(in the rows, 128 means zero)
Each named turn below is shown by a few rows before and after it. Which turns, in which order, take the first row of each later pair to the second? The first pair is answered.
Q_515 (before -> after):
[126 115 111 111 125 119 125 101]  ->  [113 101 115 122 130 119 138 112]
[139 113 131 142 127 144 134 151]  ->  [155 128 127 131 123 147 120 142]
[ 67 131 169 127 137 156 137 136]  ->  [ 95 157 165 119 147 181 131 132]
Q_82 (before -> after):
[122 128 101  86 139 188 112 137]  ->  [ 75 127 153  97 104 101 107 108]
[130 124 106 126 133 112 114 124]  ->  [130 127 105 120 136 122 111 124]
[ 89 100 115 125 116 117 127 135]  ->  [105  93 100 131 124 131 131 146]
[185 137  94 132 122 127 105 126]  ->  [151 162 116 104 113 136  86 105]
Q_156 (before -> after):
[122 104 100 165 129  97 119 136]  ->  [127 121 119 178 151 123 139 149]
[152 183 181 140 149 135 136 124]  ->  [175 170 135 105 117 116  93  99]
[168 126 111 131 112 102 109 124]  ->  [132 112 136 152 115  83 133 135]

(two turns a pair)
[ 89 141 122 156 118 101 145 136]  ->  [142 167  93 136 133 151 129 135] : Q_515, Q_156
[122 159 129 109 132 168 148 124]  ->  [ 85 121 124 108 102 115 140 116] : Q_156, Q_156
[170 123 115 151 144 147 142 145]  ->  [115 134 123  94 106 132  96 104] : Q_82, Q_156
[137 150 144 129 108 147 112 115]  ->  [115 139 159 141 106 131 122 119] : Q_515, Q_156
[162 118 104 129 130 140 137 136]  ->  [123 129 142 122 106  96 125 111] : Q_82, Q_82
[148 115 113 115 138 141 109 114]  ->  [120  91 117 125 131 118 118 120] : Q_515, Q_515
[107 138 157 168 123 105 153 146]  ->  [174 167 109 129 120 144 111 128] : Q_515, Q_156
[147 126  95 144 141 126 136 140]  ->  [100 132 105 110 121 121 113 118] : Q_82, Q_156
[120  92 109 136 133 120 135 137]  ->  [152 131 116 132 149 154 131 132] : Q_156, Q_515
[132 132 121 127 124 119 128 123]  ->  [131 127 115 128 129 131 133 130] : Q_515, Q_82
[ 79 105 120 132 117 145 115 126]  ->  [113 130 111 121 131 179 107 125] : Q_156, Q_156
[ 78 133 150 111 103  94 120 108]  ->  [107 177 173 120 138 144 137 119] : Q_156, Q_515
[105  87  79 102 124 141 118 157]  ->  [ 95  84  91 111 130 143 132 166] : Q_515, Q_156
[ 77 140 137 108 132 165 130 125]  ->  [103 130 151 157 150 146 165 149] : Q_82, Q_515
[121  99  87 137 121 126 118 144]  ->  [ 82 109 113 129 123 137 123 141] : Q_82, Q_156
[156 171 148 147 145 163 127 122]  ->  [156 154 160 174 133 110 139 123] : Q_82, Q_82
[131 177 155 134 125 147 119 111]  ->  [160 167 148 151 120 117 123 112] : Q_82, Q_156
[129  88 141 123 132 103 154 161]  ->  [180 136 135 100 139 138 133 147] : Q_156, Q_515
[115 118 127 136 130 114 137 133]  ->  [128 120 110 127 135 137 131 136] : Q_82, Q_156
[160 149 121 114 116 174 132 146]  ->  [149 136 128 111  78 101 112 119] : Q_515, Q_82
[151 107 116 119 114  85 119 117]  ->  [144 106  98 113 144 158 135 144] : Q_515, Q_82
[165 113 123 149 145 135 104 118]  ->  [152 118 119 130 138 142  90 106] : Q_515, Q_82
[ 84 104 136 118 107 140 133 105]  ->  [123 134 124 107 121 179 125 105] : Q_156, Q_156
[129 127 141 162 126 104 138 139]  ->  [160 150 114 127 126 141 111 126] : Q_82, Q_515
[132 122  71  72 120 172  88 121]  ->  [ 52 132 187 136 128 110 150 128] : Q_82, Q_156
[165 111 115 161 118 125 150 144]  ->  [162 104 112 158 112 116 145 140] : Q_156, Q_156
[103  77 105 134 128 137 143 160]  ->  [ 79 135 145  91 122 161 117 126] : Q_515, Q_82
[ 99 147 189 130 133 109 136 141]  ->  [127 172 185 120 141 137 129 135] : Q_515, Q_515
[ 62 119 126  87 134 148 128 119]  ->  [101 106 132 148 166 147 175 156] : Q_82, Q_515
[128 133 117 112 105  93 113 132]  ->  [139 162 143 131 142 137 141 149] : Q_156, Q_156
[125 125 137 153 142 120 144 146]  ->  [155 154 129 133 133 124 118 126] : Q_515, Q_515
[128 143 114 110 128 119 114  99]  ->  [134 112 107 148 141 109 144 127] : Q_156, Q_82
[129 140 155 153 130 102 136 130]  ->  [169 148 126 137 132 127 118 128] : Q_82, Q_515
[114 106 107 114 107 115 107 130]  ->  [102 102 109 121 124 143 123 146] : Q_515, Q_82
[204 149 108 128 136 146 137 155]  ->  [186 157 109  91 100 119  96 119] : Q_515, Q_82
[179 112 121 134 137 112 124 111]  ->  [155 108 148 156 148 109 149 124] : Q_156, Q_156
[109 125 129 128 135 158 143 142]  ->  [127 128 108 104 115 146 113 122] : Q_156, Q_515
[154 140 127 114 134 171 113 145]  ->  [146 126 136 114  98  98  95 119] : Q_515, Q_82
[127  87 122 127  98  59 113 119]  ->  [173  82  72 121 123 122 113 143] : Q_82, Q_515
[139 124  91 110 122 124 100 124]  ->  [105 110 123 148 148 135 145 156] : Q_156, Q_515
[139  90 100 135 140 111 143 138]  ->  [168 114  98 123 144 133 133 130] : Q_515, Q_515
[120 144 159 110 134 120 124 109]  ->  [125 144 152 107 130 120 117 105] : Q_156, Q_156
[131 132 130 131 120 102 126 130]  ->  [135 143 140 137 133 118 136 137] : Q_156, Q_515
[145 133 139 121 142 149 129 149]  ->  [131 106 120 110 116 115 112 138] : Q_156, Q_515
[154 144 184 147 133  86 131 105]  ->  [182 160 173 143 148 121 132 108] : Q_515, Q_156
[132 112 112 143 116 102 153 126]  ->  [154 125 103 143 132 132 154 132] : Q_515, Q_156
[121 140 129 101 107 112 126 116]  ->  [152 130 102 112 124 136 136 137] : Q_82, Q_82
[109 128 150 142 112  97 140 124]  ->  [145 165 152 131 126 129 132 117] : Q_156, Q_515
[144 110 117 128  91 112 116 141]  ->  [151 135 143 146 122 150 143 159] : Q_156, Q_156
[142 139  77 116  90 117  89 114]  ->  [148 132  75 127  90 106  94 117] : Q_82, Q_82
[151 127 121 131 128 125 101 130]  ->  [143 119 113 128 129 130 101 134] : Q_515, Q_82
[128 119  87 136 110 185 122 125]  ->  [103 126 113 124  77 128 102  94] : Q_515, Q_82
[157 118  95 109 146 184 125 154]  ->  [129  97  91  88  97 109  90 120] : Q_515, Q_515
[120 136 128 106 129 114 116 118]  ->  [120 148 143 117 145 129 131 125] : Q_156, Q_156
[137 128 124 130 129 145 121 146]  ->  [124 125 140 138 118 112 122 140] : Q_82, Q_82
[104 160 176 110 119 132 123 117]  ->  [135 114 155 164 125  94 155 148] : Q_515, Q_82
[119 156 152 120 119 136 118 115]  ->  [136 134 151 156 125 111 143 135] : Q_82, Q_515
[114 125 160 145 124  98 134 124]  ->  [150 157 157 128 130 122 119 112] : Q_156, Q_515
[157 154 114  85  85 127  71 109]  ->  [ 96 158 200 154 133 138 153 151] : Q_156, Q_156
[131 131 137 129 109  78 127 103]  ->  [152 101 103 147 124  95 142 130] : Q_82, Q_156
[ 80 115 158 140 120  99 145 131]  ->  [163 116 100 144 148 156 146 156] : Q_82, Q_156
[137 151 146 126 141 143 131 122]  ->  [126 141 143 119 119 112 117 107] : Q_515, Q_156
[136 137 105 145 113 116 116 138]  ->  [130 131 108 153 121 121 128 147] : Q_515, Q_515
[111 115 144 155 119 100 151 134]  ->  [154 111  88 129 125 146 129 140] : Q_82, Q_156
[136 121 105 148 144 139 134 141]  ->  [142 118  93 137 132 130 119 132] : Q_156, Q_515
[143 147 134 125 129 151  93 116]  ->  [100 124 161 148 125 121 115 125] : Q_156, Q_156
[113 163 135  95 146 167 101 123]  ->  [ 64 129 151 111 130 120 112 125] : Q_156, Q_156
[156 107  96 125 181 158 165 152]  ->  [ 87 148 141  66 147 147 118  98] : Q_82, Q_515
[122 156 159 119 138 122 123 118]  ->  [145 124 140 149 142 100 141 138] : Q_515, Q_82
[156 116 107 127 137 124 121 117]  ->  [140 109 102 123 143 144 126 125] : Q_156, Q_82
[ 93 129 153 134 128 128 152 146]  ->  [146 150 134 133 142 158 147 149] : Q_82, Q_515
[109 118 128 113 135 134 123 115]  ->  [119 109 128 135 144 132 142 131] : Q_82, Q_515
[178 153 167 169 131  96 147 132]  ->  [174 134 144 152 104  63 121 115] : Q_156, Q_515
[134 150 129 170 104 129 155 145]  ->  [137 175 122 135  95 148 126 125] : Q_156, Q_82
[156 122 111 136 125 131 138 136]  ->  [149 117 110 131 112 111 130 129] : Q_515, Q_515
[ 96 107 120 126 125 105 136 142]  ->  [122 112 104 128 144 142 144 157] : Q_82, Q_156
[126 118 106 104 101 143 124 139]  ->  [131 105 111 121  96 114 131 141] : Q_82, Q_82
[158 155 117  93 124 138 115 125]  ->  [149 102  96 118 116 100 131 143] : Q_156, Q_82
[147 127 116 121 131 127 112 125]  ->  [113 121 138 126 125 107 120 123] : Q_82, Q_156
[134 139 172 147 129  93 148 128]  ->  [137 164 154 110 145 168 132 128] : Q_82, Q_82
[118 127 165 144 125 107 145 121]  ->  [152 152 152 122 121 120 122 104] : Q_156, Q_515
[ 89 132 166 128 119 115 136 114]  ->  [126 163 161 110 123 137 118 102] : Q_156, Q_515
[176 166 134 145 122  84 117 105]  ->  [131 131 151 171 128  66 146 125] : Q_156, Q_515
[118 122 129 137 150 174 147 162]  ->  [106  86  96 112 106 122 112 141] : Q_156, Q_156
[114 144 169 131 112 101 122  84]  ->  [165 140 114 128 146 180 128 116] : Q_82, Q_82
[137 139 100 118 116 112 101 117]  ->  [143 134  95 122 118 114 104 122] : Q_82, Q_82
[112 131  96 113  93 145 102 144]  ->  [ 90 112 116 142 101 128 130 159] : Q_82, Q_515
[142 109 113 123 109  67 121 136]  ->  [135 119  97 110 150 165 137 168] : Q_515, Q_82
[103 122 157 138 131 137 111 125]  ->  [120 125 162 148 127 117 113 121] : Q_156, Q_82
[164 162 171 140 130 137 105 141]  ->  [125 128 175 144 106  88 103 134] : Q_515, Q_515
[158 133 125 146 155 107 144 147]  ->  [134 132 101  93 127 112 102 119] : Q_82, Q_156
[130 143 136 116 128 125 120 115]  ->  [110 126 140 129 131 119 136 127] : Q_515, Q_515
[ 35 167 167 125 122 124 109 132]  ->  [ 69 195 163 123 146 172 114 141] : Q_515, Q_515
[157 140 110 106 126 176 124 118]  ->  [105  95 114 110  91 109 118 109] : Q_515, Q_515
[109 139 192 169 136  86 162 132]  ->  [175 185 160 117 116  99 104  92] : Q_156, Q_515
[194  99  84 163 142 135 157 155]  ->  [190  85  71 154 127 114 143 147] : Q_156, Q_515
[112 125 131 153 155 160 153 167]  ->  [142 127  89 103 104 119  86 120] : Q_515, Q_156
[125 131 138 149 134  93 132 119]  ->  [142 154 137 142 153 136 133 125] : Q_156, Q_82
[145 150 122 139 141 129 130 133]  ->  [123 153 130 123 125 113 117 117] : Q_82, Q_515
[123 137 100  90 139 178 100 115]  ->  [ 62 106 153 141 133 109 142 125] : Q_82, Q_515
[140 108 127 161 125 100 142 150]  ->  [135 158 136 118 140 168 123 137] : Q_156, Q_82
[ 90 133 176 136 118  68 137 109]  ->  [201 129 108 156 155 128 147 146] : Q_82, Q_515
[160 177 149 112  77 107 110  97]  ->  [164 136 146 162  82  70 147 126] : Q_82, Q_156
[135 138 110  89 126 190 109 127]  ->  [ 84  97 114  93  94 125 105 116] : Q_515, Q_515
